(in the rows, 128 means zero)
Rotation paths and how fast each direction turns (degrees each step)
Each turn is a multiple of 5 degrees from 10 to 175, or 0.
Each row of a path follows its step; steps can be skipped.
Path 1:
step 0: [134 137 123 137 127 132 125 126 126 128 135 128 124 133 133 117 130 137
 131 123 131 132 124 120 129 129 127 130 138 128 127 126 128 125 130 136
 124 131 126 126 136 130 136 126 133 120 124 133 140 126 129 140 130 126
 126 130 135]
step 1: [141 136 125 130 130 126 125 131 125 128 135 136 130 122 122 121 131 128
 133 128 139 131 122 132 129 135 129 124 126 133 117 127 134 125 129 120
 129 138 126 135 124 124 120 131 128 132 127 130 135 127 118 135 128 126
 127 130 128]
step 7: [135 131 120 133 132 125 135 124 132 120 120 133 133 130 135 125 124 136
 129 118 123 127 131 124 131 118 126 134 128 133 126 124 133 125 127 121
 132 139 129 121 126 124 122 129 128 128 126 126 122 134 119 128 135 129
 130 125 137]
step 10: [126 136 129 137 130 131 123 120 125 122 127 139 126 135 127 123 132 132
 127 121 128 125 119 127 133 128 126 128 134 124 132 122 133 130 125 137
 125 130 129 124 119 119 127 128 138 128 123 123 132 123 122 132 126 126
 125 119 138]
step 11: [134 134 125 132 130 131 125 130 127 133 140 140 126 134 126 130 135 138
 128 128 135 126 127 128 116 136 123 124 142 127 123 131 131 127 125 129
 124 134 127 135 133 131 124 125 129 127 125 125 137 129 129 130 130 129
 131 134 132]
step 12: [136 129 136 132 128 129 135 133 125 122 133 135 130 124 120 128 132 135
 131 121 123 134 128 125 127 127 121 133 122 131 116 131 125 125 128 123
 132 140 132 135 124 123 120 132 123 136 128 124 128 132 120 128 130 128
 135 127 135]
step 18: [130 131 131 134 137 123 133 129 128 118 116 135 128 132 135 127 132 130
 124 130 124 122 126 121 131 124 124 127 136 129 130 125 134 120 119 138
 130 131 134 128 131 130 124 132 132 130 127 124 131 127 118 126 129 133
 130 120 139]
step 20: [134 127 136 137 132 130 121 124 122 123 130 136 127 128 117 122 131 133
 140 125 124 127 126 130 130 129 124 128 127 133 127 135 130 127 127 132
 125 133 126 127 114 113 127 126 124 139 126 126 133 126 126 129 128 130
 132 131 129]
step 22: [138 124 121 124 118 131 126 131 128 126 133 136 130 124 124 125 134 138
 128 128 132 131 130 136 121 131 128 125 132 131 122 131 129 125 127 123
 128 145 125 132 133 131 123 131 135 130 134 129 124 135 128 127 129 125
 126 134 138]
Speeds:
[128 127 129 128 127 127 126 127 128 130 131 128 128 128 125 129 126 129
 129 128 130 127 128 131 132 128 126 127 127 128 126 128 128 125 127 128
 129 127 127 127 131 127 128 128 128 127 129 127 128 129 126 126 129 132
 127 130 129] -> 135
[126 129 129 130 125 129 126 129 128 129 128 129 126 127 130 130 128 128
 130 127 130 127 129 127 127 125 127 126 128 129 128 127 129 128 129 123
 128 130 128 130 128 129 126 130 129 128 127 129 129 128 129 129 129 129
 129 127 129] -> 70
[128 128 127 129 129 130 127 129 128 128 125 127 125 129 127 129 128 128
 127 128 128 128 124 127 128 127 128 130 126 130 129 127 126 127 128 128
 131 129 130 127 126 125 126 128 129 129 130 127 128 127 127 126 131 129
 129 128 127] -> 135
[129 128 130 127 126 128 131 130 127 128 128 128 127 129 128 127 130 128
 130 129 128 126 125 126 129 128 126 129 127 128 129 127 125 126 129 129
 129 129 128 129 129 130 130 130 127 128 128 129 126 127 129 127 127 125
 126 129 132] -> 115
[129 127 128 130 128 128 125 125 126 129 129 130 127 127 128 125 127 129
 126 127 128 126 125 126 128 129 129 127 130 127 130 127 125 128 130 127
 128 126 126 129 127 126 126 128 127 126 126 129 128 130 130 130 126 128
 128 129 128] -> 70
Path 2:
step 1: [125 119 126 125 120 127 127 117 126 118 124 124 123 125 130 114 133 136
 127 135 119 130 133 135 131 121 134 128 136 135 117 118 128 130 125 127
 123 139 128 132 128 130 124 122 124 134 122 126 124 127 130 133 128 123
 126 127 130]
step 3: [122 130 125 134 125 129 127 121 124 125 126 128 125 123 133 125 134 119
 127 118 119 133 131 139 132 137 127 124 136 124 132 122 129 131 116 133
 130 134 130 131 130 133 114 124 117 131 131 127 130 130 125 125 137 135
 126 130 138]
step 5: [128 129 117 132 133 131 123 127 125 125 123 117 133 128 128 128 122 122
 138 117 127 127 125 138 129 131 123 129 129 137 128 134 127 133 117 129
 138 129 135 134 123 123 134 128 115 128 131 123 123 126 128 135 124 123
 117 131 133]
step 9: [124 117 132 127 129 128 123 123 125 130 124 131 129 134 130 127 129 128
 118 124 123 122 121 125 128 129 133 120 136 124 133 125 118 132 133 136
 128 136 130 135 134 134 133 141 121 131 129 132 130 138 128 140 126 137
 121 125 134]
step 10: [118 120 130 130 127 128 124 137 131 124 128 121 129 123 125 130 121 124
 129 134 126 137 136 133 134 123 141 127 134 135 122 124 131 126 123 132
 131 139 135 131 130 134 124 131 119 130 128 139 131 136 124 126 130 136
 125 136 134]
step 13: [129 124 125 121 125 118 127 135 120 121 127 125 122 125 127 124 129 131
 128 134 129 125 121 133 134 121 122 126 133 132 120 125 126 125 126 127
 136 129 135 117 124 132 122 133 119 128 121 131 126 137 132 122 138 127
 116 137 123]
step 14: [123 132 122 129 116 135 127 122 125 131 123 130 136 128 120 131 130 127
 120 119 126 130 127 135 132 133 123 126 126 129 115 126 119 121 120 128
 131 130 133 120 131 125 131 135 126 123 132 123 121 127 134 131 126 133
 117 138 128]
step 17: [127 124 121 128 130 139 127 128 122 119 122 123 125 119 122 123 121 138
 126 126 119 136 137 128 131 133 126 120 133 128 122 132 128 139 120 129
 124 138 135 125 125 130 130 127 127 120 136 133 122 126 130 135 123 132
 131 136 130]
step 19: [120 127 125 125 119 138 130 123 122 125 117 121 121 121 130 127 123 128
 127 130 123 129 131 129 130 120 126 133 128 127 128 122 129 132 122 140
 135 135 136 133 120 128 127 121 117 124 121 133 137 124 132 122 126 136
 120 123 125]
Speeds:
[131 129 126 130 129 130 127 130 128 126 128 128 125 129 127 128 127 132
 125 127 129 128 130 126 129 128 129 127 129 129 128 128 127 128 130 128
 130 127 126 131 130 126 129 128 129 127 129 127 129 127 128 128 126 129
 127 129 129] -> 40
[128 130 125 127 129 130 129 128 127 126 126 126 127 127 127 128 130 126
 127 128 126 127 132 127 129 128 125 129 128 128 128 129 127 129 129 128
 128 129 129 128 127 129 127 127 129 131 129 124 125 128 127 128 129 129
 130 126 127] -> 25
[128 130 130 127 127 130 125 126 128 127 129 127 128 131 129 128 128 129
 130 129 125 127 131 126 129 127 131 126 127 126 129 129 129 130 128 127
 129 130 128 128 128 130 129 128 129 127 127 129 128 128 129 127 131 128
 128 127 131] -> 45
Path 3:
step 4: [133 136 124 136 125 120 121 123 130 127 128 130 120 123 118 133 128 126
 120 138 123 138 119 128 125 125 120 129 130 122 118 114 128 128 118 127
 136 130 122 134 134 127 137 138 135 132 129 135 124 126 125 131 122 129
 129 131 125]
step 10: [121 123 126 142 122 125 117 130 119 127 131 122 119 126 129 128 123 132
 130 133 129 125 134 132 132 131 121 126 116 131 123 114 123 127 127 123
 119 136 122 127 133 127 124 132 141 134 129 132 123 122 126 137 135 132
 129 136 125]
step 11: [133 129 132 128 133 132 129 119 124 121 121 133 118 127 127 130 120 134
 136 139 129 135 110 128 126 131 124 122 138 137 129 125 124 128 126 115
 128 136 133 128 130 133 123 132 134 125 133 119 126 128 123 124 129 127
 123 136 133]
step 12: [121 134 126 124 119 132 120 128 129 125 124 131 124 132 129 132 125 128
 131 130 134 131 125 138 130 125 120 131 119 134 125 128 122 133 127 138
 127 137 126 115 131 138 131 126 118 120 128 117 133 128 119 119 136 140
 130 127 125]
step 14: [130 125 129 141 126 130 125 130 123 130 116 128 130 135 122 133 125 126
 133 143 124 135 127 115 125 131 129 123 132 135 122 124 131 126 119 120
 129 129 126 123 130 122 124 131 136 125 138 117 134 125 120 127 138 134
 125 133 129]
step 18: [121 135 129 126 131 123 122 134 124 131 112 134 126 124 130 136 125 139
 126 127 135 133 123 126 127 124 138 127 129 130 130 128 123 130 117 132
 128 130 126 128 118 124 120 126 117 132 136 117 128 122 119 124 126 140
 130 132 137]
step 22: [127 134 136 134 134 118 131 135 131 132 131 132 124 120 125 131 122 137
 122 126 131 135 129 144 132 127 123 122 115 133 129 122 127 125 127 131
 132 131 131 133 131 125 129 124 131 123 134 135 125 121 117 127 125 143
 134 129 126]
step 23: [119 127 129 134 120 115 126 123 130 123 118 132 128 119 134 129 130 138
 130 133 121 126 113 128 116 127 122 131 129 137 130 130 121 131 127 124
 129 121 134 131 127 126 123 127 131 132 131 128 122 124 129 135 139 133
 126 128 118]
step 24: [132 133 119 132 117 131 127 133 125 123 117 130 127 123 115 131 140 132
 128 127 135 133 119 130 135 124 122 131 133 122 129 131 122 127 120 136
 141 130 129 121 133 128 122 132 133 127 132 122 123 127 116 124 123 133
 120 132 127]
Speeds:
[129 127 127 129 128 132 129 128 125 130 130 127 125 128 128 128 129 130
 130 130 129 130 127 128 130 130 127 131 127 128 128 127 130 128 126 128
 127 128 128 130 126 125 128 128 127 127 126 129 128 128 128 128 128 125
 128 126 128] -> 70
[125 127 127 126 128 128 129 128 129 127 129 127 128 129 128 126 128 129
 126 128 130 128 129 131 131 128 128 128 129 128 126 129 131 129 129 127
 131 129 127 127 127 128 129 127 124 127 128 127 128 128 127 132 127 131
 129 130 130] -> 115
[126 130 126 130 129 130 125 126 129 129 130 128 128 127 129 128 130 128
 127 129 129 129 132 131 126 126 131 128 127 127 129 130 127 128 126 130
 128 130 128 129 129 129 129 128 130 129 128 129 126 129 126 126 127 127
 129 130 129] -> 120
[128 129 130 128 130 127 127 127 127 129 128 130 130 128 130 129 128 128
 125 129 127 125 126 129 131 130 127 128 127 126 127 128 129 126 127 128
 128 130 127 125 129 127 129 126 128 130 127 132 129 128 128 128 130 127
 130 129 127] -> 115
[130 130 128 129 128 127 127 127 129 128 130 127 128 126 129 124 124 126
 127 129 128 129 128 129 128 129 128 129 128 128 130 124 131 128 130 124
 128 129 126 127 128 128 128 130 130 129 126 128 128 127 127 127 127 129
 127 128 128] -> 65
Path 4:
step 0: [130 128 131 140 127 128 143 129 127 125 123 129 138 129 132 118 135 127
 117 128 127 130 124 129 129 128 133 133 128 123 129 130 126 121 121 135
 135 126 138 134 126 119 132 119 132 131 133 138 128 128 131 135 129 125
 132 135 120]
step 4: [123 116 123 139 130 122 135 128 126 130 142 133 142 134 132 135 127 126
 131 123 127 129 119 126 126 133 121 130 134 117 129 123 130 129 126 129
 123 123 138 136 135 130 132 132 128 134 124 126 128 127 128 129 124 131
 130 124 133]
step 5: [130 116 135 130 126 134 137 123 119 122 129 122 132 122 125 127 123 132
 123 123 122 136 135 139 130 117 121 136 132 119 123 126 131 129 121 123
 124 121 137 124 121 125 125 128 126 129 128 120 123 130 129 131 124 127
 135 132 132]
step 11: [117 127 132 131 133 138 127 123 129 132 131 118 128 133 126 129 127 137
 122 132 130 141 128 131 129 123 128 129 130 122 125 128 127 133 118 131
 125 124 125 139 129 129 132 119 115 136 121 125 135 128 125 136 124 134
 132 122 134]
step 13: [126 115 136 136 134 130 140 127 130 125 137 127 132 127 126 117 127 124
 130 128 136 123 128 128 123 141 128 116 134 124 127 128 131 128 122 135
 128 124 131 133 129 119 121 134 126 129 127 125 125 133 119 134 127 130
 133 127 135]
step 14: [129 126 128 133 123 133 130 120 127 129 125 132 129 127 117 124 122 134
 120 121 127 139 137 123 126 127 128 128 127 124 127 126 128 130 129 123
 125 120 133 140 133 126 133 126 121 135 117 122 127 122 121 139 127 125
 137 131 139]
step 15: [123 125 139 136 116 134 136 116 126 125 119 129 135 130 125 130 135 131
 124 126 129 125 136 125 135 132 136 135 125 125 127 136 129 128 125 130
 121 129 135 135 126 123 129 133 128 134 136 133 139 135 126 123 130 132
 131 129 130]
step 22: [129 116 126 135 125 128 139 130 135 126 129 125 134 123 132 132 125 129
 133 135 126 129 128 121 127 132 130 129 140 117 130 120 135 126 132 135
 128 134 143 131 130 128 131 132 136 135 118 132 128 132 125 132 130 126
 131 126 138]
step 23: [138 116 132 138 127 129 133 121 132 132 127 127 135 130 120 122 127 138
 123 127 128 135 128 138 123 123 121 132 132 121 127 125 125 126 120 125
 119 120 132 132 123 130 130 124 126 130 125 130 128 138 133 139 137 127
 128 129 126]
Speeds:
[129 128 126 128 128 126 128 125 126 128 129 128 129 129 129 130 129 128
 129 129 128 124 130 128 130 125 127 130 129 126 128 130 130 129 127 130
 129 127 128 126 127 129 131 128 125 130 126 131 129 130 129 128 129 130
 128 128 129] -> 100
[129 126 131 130 126 129 128 126 131 125 129 128 129 128 128 127 130 129
 127 126 127 125 127 129 129 127 130 127 127 128 126 127 129 129 127 126
 128 128 129 126 127 129 126 129 129 127 130 129 126 127 131 128 130 131
 126 129 127] -> 140
[128 128 129 129 128 130 129 129 130 127 129 125 129 128 129 131 130 128
 131 130 127 127 128 127 127 131 125 127 126 130 126 129 129 129 128 128
 126 128 128 130 129 129 128 128 126 126 127 130 128 128 127 128 129 126
 130 126 127] -> 155
[129 130 128 129 127 128 132 127 131 128 126 129 126 128 128 130 128 126
 130 128 129 129 127 130 130 127 128 127 127 128 131 126 126 129 129 129
 127 127 127 127 127 129 129 128 131 128 125 128 128 129 128 130 132 127
 125 127 128] -> 10
[128 129 127 127 129 129 129 126 127 128 127 129 127 129 126 126 129 128
 128 130 128 128 127 129 133 130 129 126 129 131 127 129 128 128 128 129
 129 127 126 130 130 128 128 130 125 130 129 128 125 128 128 127 128 127
 127 129 131] -> 20
Path 5:
step 3: [126 129 130 131 129 138 138 125 121 133 129 129 136 129 126 137 126 133
 129 137 123 130 127 133 122 127 130 138 142 131 126 128 128 132 127 120
 140 125 125 132 127 138 126 128 116 135 128 119 135 126 126 129 128 127
 124 124 127]
step 4: [126 130 138 124 125 132 137 134 124 126 127 135 129 128 126 134 135 125
 119 140 128 134 125 133 132 127 127 129 138 137 125 133 118 127 128 126
 134 125 126 132 140 135 130 131 130 128 117 126 136 121 120 131 127 134
 126 126 131]
step 8: [134 125 133 135 131 127 139 130 123 134 132 130 132 134 123 129 132 126
 126 126 124 144 128 132 132 123 138 137 131 129 123 129 135 133 126 132
 129 126 126 124 127 126 119 138 128 140 132 126 131 131 125 121 126 130
 138 136 126]
step 14: [128 120 134 122 131 130 138 127 121 131 135 129 137 132 123 129 125 138
 115 138 124 141 125 139 125 125 122 133 129 128 133 128 124 127 123 132
 129 131 128 129 133 125 123 133 124 133 120 132 129 132 127 122 133 129
 134 130 127]
step 16: [139 124 130 123 127 134 134 139 125 129 124 125 136 128 120 121 126 119
 125 135 122 137 121 136 129 133 127 132 128 128 129 132 127 129 121 123
 130 128 128 117 133 131 120 138 135 125 140 125 134 123 131 120 126 129
 129 125 130]
step 19: [127 121 135 127 128 131 129 125 123 121 136 138 138 134 119 126 131 119
 122 133 130 126 131 124 123 125 134 125 142 133 131 133 126 129 130 137
 136 131 116 122 132 131 126 131 127 133 129 123 133 130 121 124 130 127
 129 137 123]
step 21: [126 127 137 124 125 141 135 132 132 130 123 133 129 134 121 124 134 125
 128 142 133 138 122 127 127 125 126 122 134 135 126 130 123 132 126 130
 136 129 125 134 137 134 123 133 131 133 119 133 126 125 131 127 129 133
 131 117 121]
step 22: [131 134 126 122 129 139 130 132 126 131 124 127 136 131 124 123 127 131
 125 137 126 134 125 139 114 125 131 125 124 139 126 131 122 132 119 134
 136 132 125 126 127 129 118 124 136 124 123 129 134 122 132 118 133 130
 131 125 132]
step 23: [134 128 130 131 133 130 139 129 124 136 130 128 137 130 124 126 133 130
 124 133 136 127 126 136 119 128 123 127 129 124 127 118 122 129 112 130
 127 124 130 128 130 133 123 135 126 134 128 130 136 117 133 120 125 132
 137 130 124]
Speeds:
[128 129 130 127 128 128 128 128 127 129 129 128 129 126 128 129 128 130
 128 125 126 127 128 128 127 126 127 132 128 128 129 126 127 127 126 128
 129 129 126 127 126 125 127 128 130 129 128 127 128 130 128 124 128 126
 130 130 128] -> 125
[129 127 130 128 127 126 126 124 127 125 128 129 129 127 129 126 127 127
 125 128 129 128 128 128 127 127 129 128 128 130 128 128 129 128 127 128
 127 129 129 126 127 127 127 128 125 131 129 130 126 129 128 131 126 126
 130 130 127] -> 60
[129 128 129 131 130 130 125 129 129 129 131 129 128 125 127 128 128 127
 128 130 129 127 128 128 129 127 129 130 128 130 129 128 130 131 130 129
 127 130 126 128 127 130 128 129 128 126 125 126 127 128 128 128 127 127
 127 127 125] -> 40
[126 126 128 127 128 129 127 127 126 127 129 126 128 130 127 129 129 126
 127 128 129 126 129 126 131 130 127 130 128 131 126 129 127 127 126 126
 132 128 127 129 126 128 127 125 127 127 126 128 128 128 127 130 129 128
 126 128 127] -> 45
[128 129 126 131 128 125 127 126 126 129 131 127 128 131 128 129 129 128
 128 126 127 128 129 132 126 128 131 128 129 127 128 125 127 128 129 129
 128 126 127 128 129 129 127 129 125 128 126 127 130 128 125 128 128 130
 128 129 127] -> 70
[129 129 128 126 127 127 126 128 130 129 126 126 129 127 129 128 127 131
 129 129 129 131 128 126 128 127 129 127 131 128 130 126 126 131 127 128
 130 128 125 129 128 130 129 126 126 127 126 129 127 126 128 129 128 127
 128 130 129] -> 40
